[-26,   9, -23, -10] : <17>
[ 9,  9, 25,  0] : <20>
[-26,  -4,  12,  15] : <65>
[-12,  -4,  12,  45] : <195>
[ -8,  53, -23,  16] : <152>
[ 12,  -9,  37, -32] : <18>
[-25,  -8, -16,  -9] : <26>
[  7,   9, -25, -12] : <13>
[-25, -35, -26, -13] : <186>
[-12,  -4,  12, -26] : <210>
[-33,  -9,  47,  20] : <39>
[ -6, -22,  -8,  21] : <165>
common <13> <20>:  -> [9]
common <152> <26>:  -> [-8]
common <210> <17>:  -> [-26]
common <186> <65>:  -> [-26]
common <195> <18>:  -> [12]

[ -8, -28,  18, -29,  -5,  17,  12, -10] : <17>
[ 17,  10, -15,   5, -23, -49,   2,  14] : <210>
[ 28, -39,  -2,   4,  14,  25, -44,   4] : <152>
[ -1, -10,  18,   3,  16,  17,  13, -48] : <65>
[-14,  -6,  -5,   0, -19,  12,   4, -14] : <39>
[  6,  11,   5, -11,   1,  16,   7,  -9] : <186>
[-28, -44,  11,  17,  -2, -40, -62, -60] : <13>
[-33, -39,  43,  -2,   2,  18,   4, -26] : <195>
common <65> <195>:  -> [18]
common <65> <210>:  -> [17]
common <210> <13>:  -> [17]
common <13> <186>:  -> [11]
common <210> <152>:  -> [14]
common <210> <195>:  -> [2]

[ -9, -11,  -4,  15,  41, -13,  -9,   2,  12,   0,  -7,  38, -13,  -2,  19,
   1, -14, -34,  -7,  -6,  18,  -8,  29] -> <165>
[-10,   1, -13,  13,  61, -15,  -2,  -8,  12,   3, -13,  -4, -15,  19,  -8,
  -2,  -9, -37,  -4,  13,  17,  -1,  36] -> <152>
[ -9,  -5,  -8,  15,  49, -17,  -7,  -9,  -3,   2, -11,  -8,  -7,   3,  21,
  -7,  -9, -34,  -8,   9,  24,  -5,  30] -> <39>
[ -8,   1,  -6,  17,  43, -20,  -8,   2,  11,   0, -11, -17,  -5,  12,   7,
   8,  -4, -32, -12,  15,  19,  -2,  28] -> <186>
[ -4,   0, -12,  25,  38,  -4, -10,   5,  14,   7, -12,  39,  13,   7,  20,
  -3,  -7, -38,  -3,  18,  18, -13,  11] -> <195>
[-10,   2,  -1,  11,  37,  -9, -11,  -6, -20,  -6,  -4, -21,  -7,   4,   6,
   5, -10, -31,   0,   8,  29,  -1,  36] -> <210>
[ -4,  -4,  -4,  12,  41, -26,  10,   3,  11,   5, -16, -12,   7,  11,  22,
   4, -11, -26,  -4,  -1,  25, -13,  14] -> <17>
[ -4, -10, -11,  24, -19,  -6, -10,   4,  14,   7, -18,  -8,   9,  14,  -4,
  -6,  -6, -38,   0,  -3,  37, -13,  13] -> <65>
q: [ -9,  -5,  -8,  15,  49, -17,  -7,  -9,  -3,   2, -11,  -8,  -7,   3,  21,
  -7,  -9, -34,  -8,   9,  24,  -5,  30] -> <39>
q: [-10,   1, -13,  13,  61, -15,  -2,  -8,  12,   3, -13,  -4, -15,  19,  -8,
  -2,  -9, -37,  -4,  13,  17,  -1,  36] -> <152>
q: [ -9, -11,  -4,  15,  41, -13,  -9,   2,  12,   0,  -7,  38, -13,  -2,  19,
   1, -14, -34,  -7,  -6,  18,  -8,  29] -> <165>
q: [ -8,   1,  -6,  17,  43, -20,  -8,   2,  11,   0, -11, -17,  -5,  12,   7,
   8,  -4, -32, -12,  15,  19,  -2,  28] -> <186>

[  8,  43,  13,  -2,  21,   6,   0,  16,  50,   8,  -8,  16,  40,  37,  -9,
 -29,   7,  -5, -18,  55,  31,  28, -32, -45,  22] -> <186>
[  8,  43,  13,  -2,  21,   6,   0,  16,  50,   8,  -8,   5,  40,  37,  -9,
 -29,   7,   4,   5,  17, -30, -26,  -4, -30,  33] -> <26>
[  8,  43,  13,  -2,  21,   6,   0,  16,  50,   8,  -8,   5,  46,  37,  -9,
 -29,   7,   4,  16, -41, -30, -26,  32,  46, -20] -> <152>
[  8,  43,  13,  -2,  21,   6,   0,  16,  50,   8,  -8,   5,  40,  37,  -9,
 -29,   7,   4,  16, -52, -30, -26,  32,  46, -20] -> <165>
q: [  8,  43,  13,  -2,  21,   6,   0,  16,  50,   8,  -8,   5,  40,  37,  -9,
 -29,   7,   4,   5,  17, -30, -26,  -4, -30,  33] -> <26>
q: [  8,  43,  13,  -2,  21,   6,   0,  16,  50,   8,  -8,   5,  46,  37,  -9,
 -29,   7,   4,  16, -41, -30, -26,  32,  46, -20] -> <152>

[-45,  23, -35, -12, -11, -46, -46] = <17>
[-35,   1, -22, -46,   7, -25, -12] = <152>
[-36,   8,  55, -15, -36,  -7,  23] = <39>
q: [-36,   8,  55, -15, -36,  -7,  23] -> <39>
common <17> <39>:  -> [23]
common <39> <17>:  -> [23]
q: [-45,  23, -35, -12, -11, -46, -46] -> <17>

[  9,  32,  -8,  19,   9,  13, -32,  -7,   6] -> <65>
[ 32,  -3,  22,  13, -34,   6,  27, -23,  11] -> <186>
[ 21, -27, -16,  12, -22, -21, -30,   0, -16] -> <13>
[-27,  -6, -33, -11, -34,  15,  -5,   6,   5] -> <18>
[ 32,   6,  -4,  -9, -15,  37,  -2, -31,   0] -> <20>
[  6, -33,  23,  20, -34,  18, -26, -18,   0] -> <39>
[-17,  24,  18,  15, -18,  16, -11,   7,  13] -> <17>
[ 18,  33,  18,  47,  -6,  -1,  21, -24,  14] -> <210>
common <39> <13>:  -> [0]
common <65> <18>:  -> [6]
common <17> <186>:  -> [13]
common <13> <210>:  -> [21]
common <39> <210>:  -> [18]
common <17> <65>:  -> [13]
common <18> <13>:  -> [-27]

